In the data rows, the value 128 means zero.
Some points, each followed by its number:
[139, 88, 110, 123, 130, 104, 177, 130, 91, 96, 172, 93, 70] 0
[235, 155, 93, 129, 139, 143, 168, 103, 107, 97, 133, 85, 64] 1
[156, 97, 177, 138, 109, 115, 197, 112, 93, 112, 106, 89, 91] 2
[149, 79, 255, 124, 92, 97, 177, 102, 72, 231, 158, 157, 159] 3
[91, 89, 255, 114, 106, 104, 186, 104, 86, 166, 111, 105, 255] 4
[243, 89, 229, 127, 110, 117, 170, 105, 79, 131, 112, 106, 82] 5
[186, 87, 148, 129, 131, 108, 182, 131, 87, 114, 173, 124, 100] 6
[90, 140, 93, 121, 148, 120, 167, 129, 128, 71, 212, 101, 90] 7
[124, 135, 72, 133, 139, 124, 140, 132, 126, 68, 192, 112, 54] 8
[68, 158, 65, 111, 129, 113, 127, 124, 160, 61, 203, 110, 97] 9
[67, 158, 119, 121, 118, 109, 115, 136, 138, 79, 232, 126, 117] 10
[59, 255, 144, 107, 115, 139, 110, 106, 239, 69, 120, 100, 168] 11
[104, 212, 108, 127, 116, 172, 103, 102, 180, 69, 68, 111, 111] 12
[67, 255, 203, 105, 108, 151, 112, 103, 185, 75, 104, 141, 255] 13
[120, 142, 160, 126, 93, 159, 122, 112, 96, 88, 88, 135, 151] 14
[80, 152, 162, 135, 98, 175, 152, 92, 130, 102, 82, 126, 220] 15
Which point above is nearest to each new point by angle, seen from the average point of the numbered points? Its number follows each.
[99, 98, 150, 122, 134, 106, 106, 146, 142, 180, 108, 150, 202] --> 4
[136, 96, 130, 163, 100, 102, 167, 159, 81, 226, 242, 132, 145] --> 3
[100, 130, 78, 115, 139, 111, 97, 111, 126, 107, 82, 130, 89] --> 12
[111, 123, 88, 110, 142, 121, 90, 134, 146, 127, 92, 154, 95] --> 12
[102, 114, 132, 169, 109, 118, 157, 133, 114, 213, 185, 97, 134] --> 3
[133, 141, 174, 175, 112, 120, 155, 135, 122, 157, 167, 98, 146] --> 3
[75, 96, 206, 154, 100, 167, 158, 95, 110, 149, 102, 115, 239] --> 4
[106, 95, 72, 112, 136, 105, 91, 140, 113, 121, 89, 157, 98] --> 8
[189, 169, 72, 164, 123, 145, 137, 135, 137, 117, 167, 89, 80] --> 1
[79, 130, 96, 113, 146, 134, 109, 173, 127, 112, 110, 126, 141] --> 9
[124, 134, 73, 111, 146, 146, 101, 149, 133, 136, 96, 140, 112] --> 12
